In the data rows, 128 means zero.
Some points, one per row:
[110 150 108 181 173 219 103 187 144 110 133  96  92  79 141 191 105 213
 170 112 128 179 118 134]
[148 191  70 131 167 161  53 175  97 209  45  79 147  79 255  90  20 215
 143  86 222 159  48 160]
[190 153 196  82 168 116 181   0  96 204 163 123 147 132 173  67 133  25
 102 170 113 134 208 101]
[123 103 149 118 138 122  85 123  88 146 148 105 139 116 150 171  97  68
 139 141 148 126 115 110]
[109 141 184 162 122 161  54 141  82 142 116 132  55  72 175 156  92 158
 232  93 236 129  76 164]
[110 112 100 152 166 177  71 122 133 154 194 135  93  68  64 113  85 154
 130  55 158 180  57  79]
[ 79  54 128 137 124 168 125 176 152  86 147 135 159 112  42 178 188 145
 131  99  85  99  91 130]
[153 151 141 132 117 115 108 155 127 140 137 123 104  93 101 148 101 125
 126 168 161 134 128 155]
[204  67 144 123 169  72 121 121 187  95 200 137 135 105  48 155  76 148
  83 175 178 234 201 200]
[ 99 117 163  63  76 145 126 141 176 135 165 158 202 145  96 155 132  44
 181 140  48 116 185  90]
[117 178 126  99 111 173 134 152 133 147  72 140 175 109 127 111 117 133
 150 118  92 105 117  84]
[149 155 186  58 154  79 176  71 112 159  84 113 105 225 184  91 144  55
 110 179 134  93 193 157]
[ 88 170  93 194 145 255  69 255 121 189 112 174 120  80 113 176 137 217
 236  75 100 183 126 135]
[122 127 159 163 119 124  74 181 133 124 131 189 112 142 143 157  93 177
 118  97 177 148  54 193]
[105 115 162  95 162 126  99 107  99 120 104 101 103  72 161 144 122 141
 114  68 150  93 113 120]
[155  82 174  96 149 112 227  70  91 101 135 102  89  90 109  79 159  81
 106  79 144  94 120 219]
[ 82 124 106 186  85  62 114 161 106 129 175 135 195 180 134 166 147 106
 108 144 111  49 138 104]
[130  92 134 132 167 141 180 131 148 125  93 104 139 111 105  65  84 139
  43 113  82 129 134 108]
[136 137 106 130 142 178 127  84 102 169  99 101  41  90 122 113  84 145
 204  83 170 162 109 168]
[ 88  98 129 163  87 128 224 102 131  85 113 122 169 176  81 110 157  84
 116 114  71  84 109  68]
[128  82 122  84  95  97  74 127 103  86 134 122  98 119 113 133 149 124
 138 189 216 129 141 124]
[ 91  55 117  91 118 136 147 121  99  91 113 137 151  92 137  91 129  90
 101 103 160 144 100 146]
[119 141 124 161 136 152  60 190 121 151 119 196 136 112 128 197  99 165
 141  97 133 157  48 150]
[101 136 137 120  79  97 149 119  53 170 141 103 106 122 157 149 110  87
 144 121 131  92 119 173]
[149 122 112 154 148 144 212  96  97 181 152 103  62  86 199 131 132 170
 146  97 114 107 138 169]
[111 111 148 135 156 158 181 130 219  51 116 132 184 225  82 155 173 116
 107 127  64 127 182 101]
[138 114 156 131 140 103  64 173 112 133 172 123 113 106 156 162 159 149
 185 200 172 152 151 163]
[186  97 160  89 138  86 172  61 110 143 128 106 143 162 158  62 144  59
  28 139 123  75 133 111]
[185 157 142 115 112 117 203  78 164 194 106 128 153 158 101 167 131 101
 160 101 110 140 149  66]
[133  96 102 127 159 123 203  94 120  92 139 115 105 103  99  78 125  89
 116  51 152 127 122 191]
[ 89 128  49 115  62  82 255  87 176  95 117 130 192 154 138 122 194 136
  48 178  14 101 133  47]
[ 64 152 144 163 117 169 118 204 180 161 111  96  80 255 124 153 170  78
 189 112  76  96 133 158]
[112 170 154 148 111 194 112 133  79 151 226 150 100  87 176 240 162 111
 163 188 183 111 186 117]
[185 153 127  99 126  82 155  75 133 130  97 132 182 139 132 138 135 100
  95 209  99 105 139 130]
[119 151 112 173 128 135 126 153 154  94 145 178 145 124  93 209 140 156
 112 148 161 153 108 117]
[108 118 118 110 128 121  91 105 129 132 122 161 112 100 115  84  73 162
  53 104 166 149 100 100]
[108 136 163 161 113  67 138  59 107 174 134 167 136 155 215 101 102 106
  89 141 181  63 104 158]
Here are 16 more points, each followed by its number:
[115 103 159 168 142 126 109 161 121 143 188 119  89 132  76 115 111 178
 116 160 163 106 141 136] 0
[155 113 101 127 154 124 161  66 127 139 137 132  73  67 122 118 135 122
 151 125 132 120 140 161] 1
[161  79 184 116 102  44 156   0  89  59 143 152 139 163 124 147 145  98
  59 180 213 123 141 124] 2
[ 63  86 126 206 168 198 233 130 124  42 179 104 128  86  55 126 125 166
  72  62  91 166  96  80] 3
[112 152  89 141 139 198  53 210 171 161  71  88 160 176 141 137 113 142
 170 162 100 189  92  85] 4
[112 122 163 173  97  93 119 225 156  89 121 131 140 177 109 255 125  88
 173 118 121 123 146 169] 5
[134 153  75 151  85 176  65 190  37  97 149 170  81  14 137 104 103 180
 173  85 227 172  97 126] 6
[ 63 156 183 115 100 137 157  81 238 134  85 168 171 192  40 191 144  75
 120 183  30 148 168 189] 7
[184  94  76 180 244 219 156 217 115  39 152 183  79  37 188 105 124 193
 145  30  85  43  77 199] 8
[153 154 148 102 141 149 126 148  66 136 124 123 111 148 168 123 107 161
  75 111 169  89 105 111] 9
[168 136  18  88 139 163 132 144 101 137  20 125 180 100  64  30  87 120
 151 116 137 106 105  93] 10
[107 103 154 131 111 121 100 142 138 127 137 129 130  62 195   5 186 158
   2  87 123  82 170 182] 11
[137 122 153 156 155 228 105 165 136 176 147 121 112 102  85 133  89 135
 176  63 117 208 123  87] 12
[136 134 163  87 133  68 186  97 108 111 113 106 131 152 148 129 164  59
 119 191  93  87 175 160] 13
[ 81 136 116 134 110 188 221  84 159  91 117 175 158  75  93  57 177 103
  97  66  52  75  91  67] 14
[189 116 131 123 160 113  89 147  89 137 132 112 127 120 133 161  94 148
 146 103 155 116  87 125] 15
Which of these numbered points is nearest to each point below by angle, seen from the average point of the first points? Its number follows each.
[141 143 118 126 123 151 144 118 156 123 111 128 127 135 107 110 126 135
 151 121 146 110 128 135] > 10
[135 112 121 134 158 101 182  93 126 153 130 139 161 106 141  98 113  93
  97 117 109  82  94 121] > 14
[136 127 129 139 129 122  97 172 113 101 128 112 142 133 101 166 121 113
 173 128 139 122 120 144] > 5
[131 116 127 118 113 132  85 159  89 132 134 143 142 116 144 159 108 140
 129  96 161 109  89 108] > 15
[109 145 115 142  96  83 105  93 136 150 166 130 135 221 137 170 161 138
 125 211  89 168 145 119] > 7
[131 140  89 148 134 164 103 197 164 186  83 134 201 145 150 121  73 138
 123 118  50 166 115 110] > 4
[179 154  89 182 124 116 141 183 152 160  33 126  57  79 137  96  72 104
  80 120 111 108 148  96] > 10
[ 69  39 203 133 101   0 209  53 153  15 185 177 105 168 140 158 119  54
  28 203 225 132 196 129] > 2
[132 183 123 140 160 151  92 141 128 188 109 134  90  96 159 108 120 168
  89  66 141 102  76 146] > 9
[130 129 117   4  64 155  37 147  12  69 118 150 113  69 183 140 111 145
 255  51 166 177 133 133] > 6
[  6  55  50 208 139 173 255 107 104   0 175 139 144 115 104  81 190  99
   9  84  35 150  68  69] > 3
[ 47 108  96 128 106 159 131 124 125 166 119 132 109  86 143  91 117 159
 151  68 152 143  71 158] > 6
[137 101 132 134 158 136 128 128 123 123 149 122 147 114 160  55 126 131
  94 124 135 102 136 181] > 11
[144 135  95 110 153 114 146 138 108 153 107 115  97 153 108  92 118 106
 144 140 165 105 134 195] > 10
[170 148 145 152 143 167 139 149 110 164 144 107  98 127 133 121 124 143
 217 117 127 149 133 127] > 12
[128 166 139 124 132  61 156 112 101 182 124 148 164 159 141 111 102 139
  76 136 121  86  93 123] > 9
[149 102 141 147 130 231 119 147 143 157 133 142  88  66  72 149  82 135
 183  94  90 206 125  66] > 12
[136 109 143 117 110 121 101 158  72 114 125 141 123  81 167 101  94 162
 155 118 129 152  81 166] > 6
[145 142  85 115 133 225 115 148  76  98  82 120 146 123 132  89 171 137
 134 111  85 189 134 104] > 10
[136 104 131 137 104 170 167  81 120 101 113 118 152 148  88 145 167 102
 195 109 133 155 126  96] > 14
[178 116 186 138 123 149  96  56 230 158 129 179 135 151  98  90 132 142
 119 149 138 176 146 107] > 7
[140  94  96 155 175 200 119 157 143 113 157 147 114  85 142 125 159 184
 128  75  72 127 112 171] > 8
[108  55 115 152 158 166 141 174 143  68 126 116 154 141  83 132 176 123
  84  69  78  91  79 126] > 3
[148 135 124  97 147 140 153 134 102 134 113 112 135 119 145  81 124 121
  87 107 120 111 109 136] > 9
[164 113 103 100 140 191 155 167 138  94 111 111 116  92 135 112 126 118
 142  96 127 106 108 118] > 8
[ 74  89  86 136 198 187 119 223 118  40  55 142 170  88  80  83 185 157
 126  23  18 108  49  22] > 14
[ 97 107 112 129  63 112 190  37 168  94 126 131 155 176 115  76 174 147
 100 178 116  71 118  70] > 14
[ 74  77 139 139 149 161 103 204 169  74 140 119 201 128  47 162 162 117
  91  54  79 114  86  84] > 3
[125 148  93 118 115 159 153 144 110 158 121 123 105  75 109 140 114 136
 146 131 115 155 110 157] > 6
[ 95 140  98 181 125 158 147 160 126 143 170 130  98 166 133 176 165 142
 167 145  78 150 116 157] > 5
[125  69 154  79 143 185 124  76 178 135  93 178 106  52 198  37 185 153
  96 133 145 142  79 211] > 11
[112 151 122 151 117 147  76 157 127 154 134 150 135 155 138 142 144 153
 131 149 134 134 152 136] > 4
